rotation ticks, each row followed by its count of ticks
The counts run from 0 to 384.
[ 80 155 139 122 148 162 144 100 125 111 138 190 115 144 116 129 116 136
 167  50 102 132 105 139 145 171 141 141 155 124 112 123 119 144 118 107
 126 124 135 165 139 145 126 131 114 130 163  98 168 106  71 128  94 106
  94 184 196 134 153 125  97 125 137 139 146  75 112 132 142 154 162 117
 103 121 105 168 134 113 155 111] : 15
[111  92 135 108 140 155 109 120 153 165 148 133 138 116  97 150 115 126
  99 120 139 136 134 119 123 154 205 127 144 147 114 151 116 119 122 113
 110 148 151 113 141 122 135  93 128 147 204  91 160 111 135 129 160 124
 109 167 160  70 114 153 174 166 145 145 182  65 149 138 122  95 105 130
 159  70  91 110 144 116 143 100] : 92
[147 160 110 155 100 149 127 130 118 128 109 108 150 104  87 182 146 131
 116 127 106 139 165  99 108 181 149 176 131 113 123 141 153 141 150  88
 131 116 168 204  99 140 161 120 157 130 172  99 130 133 104 114 126  66
 161 141 154 121 135 111 140 150 135 101 144 100 136 129 174 129 139 118
 157 155  93 131 161 166 125  88] : 283
[161 126 113 154 137 120 110 142 111 129 150 142 148 117 105 184 208 124
 146 114 121 130 151 131 126 180 162 150 118 140 138 127 167 156 114 101
 138  73 101 163  88 145  93 121 146 127 156 125 121 183  75 119 129 115
 120 145 161 112 145 104  67 147 166 137 119 126 142 150 173 101 145 118
 127 110 112 119 189 125  77 138] : 365
[177 118  91 149 110 149  87 142 107 109 132 178 137 115 115 150 138 120
 114 147 144 130 166 141 142 177 154 185 102 145 163  88 148 143 119 106
 103 126 131 194 106 127 112 115 115 117 139 100 146 100  96 117 132 114
 183 138 130 122 139  96 130 172 128 116 134 137 123 148 165 106 114 118
 127 108  60 111 191 190 124 102] : 202
[157 154 110 175 177 156  68 152 146 133 133 164 145  95 113 122 134 109
 161 107 143 112 105 124 169 144 169 111 100 120 123 160 159  86 124  94
 114 128 119 148 124 109  59  88 147 110 155  91 110 123 119 135 123 124
 155 177 151 155 121 131 142 147 131 123 123 109  98 151 117 125 153 156
 139  84 132 167 183 148 109  88] : 238
[158 128 147 136 133 138  77 108 118 130 153  99 143 114  97 148 174 125
 110  80  94 127 137 155  85 173 172 157 160 102 134 138 159  98 111  93
 117  94 150 118 103 121 132 110 129 141 201  86 113 173  98 112 140  92
 147 117 144 145 123 133  83 150 139 110 149  98 120 155 161 138 159  71
 114 100 131 135 148 120 125 109] : 30
[ 86 121 135 147 171 136 167 154 128 130 145 155 126 146 144 129 126 129
 160 136 103 128 134 157 153 162 159 142  95 154 113 116 155 173 136 151
 116 135 120 102 103 138 104 117 134 110 162  90 198  99 109 146 118 110
 126 210 110  86 148 107 123 124 143 160 117  88 132 135 125  86 159 141
 108  97 109 136 172 148  98 149] : 308
[124 101 130 116 149 149 142 149 139 131 139 165 141 134  98 130 100 123
 115 127 130 163 166 122 157 196 127 165  93 168 116 118 141 128 151 139
 152 109 141 152 123 138 148 129 144 108 174  98 128  79 122 111 132 109
 118 131 148 142 123 147 169 154 123 124 176 110 118 170 135  99 115 149
 119  59  55 137 184 171 116 118] : 252
[109 188  99 144 103 134  96 127 146 114 128 131 142 132 109 132 116 121
 122  60 116 154 123 190 133 159 110 157  99 116 126 137 151 154 136 109
 108 135 145 152 119 121 176 119 131 142 167  87 133 121  82 129 141  74
 155 173 161 199 145 126  99 150 146 107 117 127 101 131 123 162 170 142
 126 116 108 168 108 137 136  85] : 194
[ 94 113 134 118 128 113 150 161  93 147 120 106 115 127 106 188 147 108
 107 123 113 148 149 155 108 155 176 170 114 133 147 135 148 150 113 136
  88  90 112  75 123 101 178  83 116 139 193 106 151  98 148 164 134  97
 147 175  96  84 117 133 108 142 155 140 111  85 103 121 100 111 133 138
 112  99  93 114 157 157 135 143] : 129
[128 138 119  94 121 124 104 174 132 178 127 126 138 120 116 185 160 134
 121 151 129 152 138 153 111 192 126 152 118 170 140 118 121 133 107  96
 135 124 130 144 124 121 154 130 192 186 164 120 170  95 151 175 150  59
 112 150 148  87 165 142  96 144 167 132 127 107 103 123 145 132 118 120
 110 135 137 156 148  79 103 121] : 136
[116 112 140 145 168 147 121 134 132 120 129 124 127 131 152 116 114 101
 129  93 113 170 167  86 130 219 101 146 115 120 123 157 137 144 162 105
 131 123 141 151 129 145 134 130 158  92 184  73 136  98 110 149 142  63
 147 126 118 146 161 149 136 133 125 125 167 139 126 157 125 109 199 150
 113  79  95 127 140 174 145 102] : 246
[119 133 127 124 148 149 103 137 160 121 130 190 117 154 126  96 115 127
 144  76 136 114  93 171 159 133 172 119 119 147 113 158 110 123 112 117
  86 140 129 116 139  96  88  75 116 116 160  88 157 106 120 118 127 133
 146 185 179 118 140 153 146 155 142 146 147  46 116 133 119 129 134 129
 128  92 108 152 157 111 142  90] : 95
[128 129 150 110 143 160 116 153 115 126 134 122 119 139 156  98  98 114
 158 129  82 134 118 153 110 175 123 153 145 130 123 130 121  88 137  99
 134 128 160 135 125 106 121 106 184 133 156  81 152  75 146 136  92  63
 154 116 134 143 124 150 116 110 107 107 146  61  93 137 154 140 163  85
  80 126 114 173 161 132 145  89] : 83
[ 98 130 112 134 134 137 120 117  86 135 139 135 139 113 101 199 160 122
 106  97 113 117 120 121 136 152 199 154 141 123 142 110 143 136  86 131
 104  99 120 127 147 127 167  83  99 151 200 111 151 139  91 129 108 138
 117 206 170  86 122 131 102 149 193 126 131  83 147 120 116 117 144 114
 128  98  93 117 122 130 132 132] : 272
[121  85 113 101 113 144 121 153 162 145 156 124 145 141 138 118 109  91
 143 123 144 180 150 142 122 187 115 113  79 157 132 157 124 154 118  89
 160 109 119 143 152 136 108 114 148 128 143  94 109 122 112 136 171  85
 153 160 163 181 141 138 132 124  98 120 157 126  92 182 128  87 131 194
 127  75  73 127 154 143 143  97] : 249
[121  79 138 125 151 153 166 146  96 101 148 134 126 156 158 114 120  96
 174 144  85 125 155 131 124 169 159 148 106 139 120 120 136 159 131 117
 139  97 132 132 125 140  89 104 135 104 156  89 141 114 103 118  90  90
 164 153 119 122 125 131 137 109 127 142 156  90 129 159 157  75 159 141
 117  89  61 114 190 170 133 126] : 165
[119  99 131 110 157 144 124 173 125 130 158 139 134 149 139 114 126 129
 161 156 120 136 109 124 139 189 141 138 149 159 119 122 155  93 105 118
 144 106 109 147 127 110  86 114 178 105 135 117 160 148 125 105 120 130
 174 147 173 120 123 118 129 112  85 131 156  79 122 171 182 104 110 113
  98  89  88 167 206 157 134  94] : 170
[173 130 148 114 154 138 113 148 126 136 123 161 100 128 144 114 164 108
 146 129 106 139 157 149  93 183 117 165 107 141 136 162 118 135 165  91
  83 122 140 145  82  96  80 122 150 101 144  87 155  83 133 144 135  58
 153  96 115 103 159 125 132 160 138 155 144  95 120 121 152 128 142 105
  98 129 116 164 179 153 120  94] : 295
[106 162 156 151 160 150 131 114 149 150 138 114 134 132 132 164 144 158
 174 127 104 122 119 117  97 169 190 141 147 101 112 141 149 150 131  84
 132 140 131 130  97 150 123 114 160 155 168  83 192 142 100 163 121  67
 137 196 112  95 142 115  95 111 109 131 119  96 117 145 151 104 166 109
 121 136 156 113 155 101 121 129] : 228
[112 178  99 140 117 163 105 174 148 153 110 146 134 114  96 187 103 157
 146 144 136 160 112 112 137 170 135 144 145 161 128 129 156 130 125 102
 125 157 136 180 122 116 136 125 172 142 135 105 201  94 128 152 146  86
 138 201 154  92 147  96 136 122 107 127 112  74 125 119 148 147 136 125
 147 146 135 169 159 151 136  86] : 139
[164 150 116 143 108 147 106 115 135 150 112 113 144 106  82 196 155 119
 107 120 111 132 174 107  92 170 172 176 123 133 124 152 139 137 149  75
 141  91 161 171  92 143 153 119 144 161 179  92 114 137 106 108 138  53
 136 122 154 133 122 130 130 152 148 101 139 110 124 136 172 127 131 124
 158 138 105 119 162 133 108  96] : 284
[144  83 116 132 144 148  71 156  95 134 150 103 143 111 164 148 149  76
 128 136 121 145 120 119 126 187 157 120 121 114 164 125 150 116  83  74
 134  98 111 152 172 117  98  83 166 150 165 112 114 116 131 161 119  97
 165 154 150 135 132 157  86 123 139  99 128 127  95 145 119 100 148 163
 110  87  96 101 144 127 152 110] : 329
[151 150 155 128 130 130 133 109 135 134 127 112 122 135 127 147 175 114
 120  90 106 142 169 115  70 186 150 178 124  92 123 172 118 140 161  84
  88  97 159 140 106 100 150  92 132 115 179  82 116 131 134 127 125  44
 175 101 129 135 137 144 133 154 134 131 149 111 119 145 154 113 142 126
 122 117  94 131 144 160 146 105] : 35
[134 172 126 122 126 125 146 143 125 133 160  91 125 122 118 142 149  97
 140 107  85 144 139 187  79 146 137 152  83  93 121 151 149 115 136 106
 116 117 140 114  95  98 156  93 148 138 167  74 119 136 120 119 132  57
 184 150 115 195 107 110 129 111 116 122 123 117  78 158 146 122 124 158
 102 140 106 175 150 172 123  96] : 374
[116  79 119 103 109 152  92 154 134 150 125  99 162 107  89 165  94 108
  98  96 127 184 128 116 111 189 139 136 157 149 145 147 158 120  96  96
 163  86 138 129 165 130 156 110 143 144 179  97 128 117 125 149 180  99
 142 151 164 124 114 141 106 131 107  94 157  89 113 150 130 131 163 141
 129  80 101 110 143 139 173  99] : 335
[118 117 137 108 147 144 176 142 122 110 156 135 121 133 132  90 110  76
 171 100  76 128 138 177 112 141 140 125  78 127  98 138 132 127 127 111
 148  96 153 113 117 133  99 112 133 118 148  75 111 110  95 106 115  95
 144 145 159 185 114 140 127 110 144 137 152  87  88 155 143 115 161 163
  98 111  63 167 171 158 136 101] : 163
[ 82 140 148 130 138 152 150  89 122 115 135 177 125 156 125 153 126 139
 164  57 102 136 118 120 128 172 170 133 158 117 116 119 118 176 124 115
 126 113 124 160 135 162 125 121 102 138 169  94 173 125  71 128  96 101
 117 198 177 113 145 121  84 125 127 133 136  82 121 133 144 126 176 116
 113 110  98 115 130 114 164 129] : 16
[165 145  92 135 174 154  72 137 104 124 162 154 119  89 156 120 144  90
 161 138  95 119 132 130 132 160 131 119  94 120 144 130 137 101 120  92
 105 177 158 184 119 124  67 121 158 130 136  89 160  79  99 136 115  97
 134 165 152 124 161 125 141 148 185 149 142 145 140 118 131 137 144 144
 139 142  96 176 139 131 120  77] : 151
[123 134 131 109 139 151 110 101 144 130 142 174 121 130  99 164 142 155
 102  81 123 154 137 113 123 174 159 154 172 132 126 136 123 147 126 121
  99 145 153 149 108 131 141 131 114 127 190  98 189 130  78 119 162 113
  90 150 169  76 154 103 132 164 149 158 168  86 174 130 153 137 123  88
 137  99 113 150 131 129 149 104] : 352
[ 85 159 132 108 154 128 171 150 143 139 154 177 108 137 101 125 126 115
 176 109 114 136 119 202 154 144 144 128  65 162 109 147 141 138 135 139
 121 133 116  90 108 114 111 112 131 119 154 100 155  96 119 125 143 113
 112 204 152 132 138 113 131 144 148 169 124  78  93 146 115 129 140 166
 114 108 115 193 177 142 108 122] : 306
[139 142 149 142 137 135 151 143 126 135 120 131 117 144 123 148 150 117
 161 149 114 116 159 137  98 171 167 175  88 107 119 141 144 140 153  88
 102 103 117 134  94 109 123  70 134 114 141  90 137 112 142 134 102  65
 196 145  90 141 115 119 137 133  97 125 114 114  68 159 141  83 119 151
 109 126  84 117 191 195 125 125] : 376
[139 152  94 153 146 116 117 123  95  91 177 141 128 135 138 101 150 112
 131 100  94 123 138 181 130 162 133 178  91 104 131  99 163 117 127 136
  81 120 147 137 105 107 144  99 124 106 170  80 137 139  83  90 100 107
 178 147 128 173 126 112 113 135 148 135 139 132 121 157 153 120 141 106
  98 101  78 170 154 180 108 103] : 114
[104 107  98  79 115 134 163 171 106 161 153 134 124 122 116 179 148  95
 158 172 104 143 129 160 107 130 163 114  96 170 130 139 141 149  89 109
 132 104 112 130 148 112 102  98 153 152 133 135 153 122 127 131 152 116
 137 208 168  81 133 106 134 112 156 160 119  75 116 124 151 118  86 167
 134 150  82 146 176 131 118 113] : 218
[136 108 155  68 131 137 150 113 109 142 154 151  94 118 110 161 153  89
 146  90 102 159 139 191  50 147 152 138 126 123 150 140 118 157 101  93
 125  97 129 109 110 103 118 133  89 157 150  91 145 101 103 165 180  68
 124 137 128 126 135  93  85 138 133 155 138 110  87 137 142 139 120 137
  95 131 104 146 145 129 170 117] : 211
[134 167 127 138 179 139  94 133 117 122 190 174 112  87 121 150 163 115
 162 105 127 133  87 197 134 139 167 128 104 109 154 106 158 107 101 106
 116 141 101 136 119 118  96 117 122 142 143  91 165 107  88 149 138 115
 116 204 141 150 133  82  70 126 143 143 100 144  92 144 111 150 143 142
  93 110 127 183 145 123 126 112] : 63
[112 139 111 128 130 123 108 128  83 130 154 129 138 112 107 175 172 115
 110  85 102 122 108 164 136 143 185 150 125 122 141 124 143 114  78 127
  98 103 130 119 146 122 160  90 109 170 203 109 132 141 104 129 117 125
 112 189 183 115 122 139  87 152 211 129 118  95 122 119 112 137 145 121
 123 105 100 144 109 104 125 127] : 273
[103 134 116 109 170 120 140 152 133 155 204 131 129 134 165 123 160 128
 172 141 109 133 110 191 137 171 127 122  76 141 126 101 140 144 102 129
 134 143 123 120 116 129  96 130 182 152 161 112 171 125 112 147 130  79
 111 186 145 133 150 132  91 117 166 161 125 135 102 156 133 116 125 145
  85 120 120 180 144  90  87 130] : 311
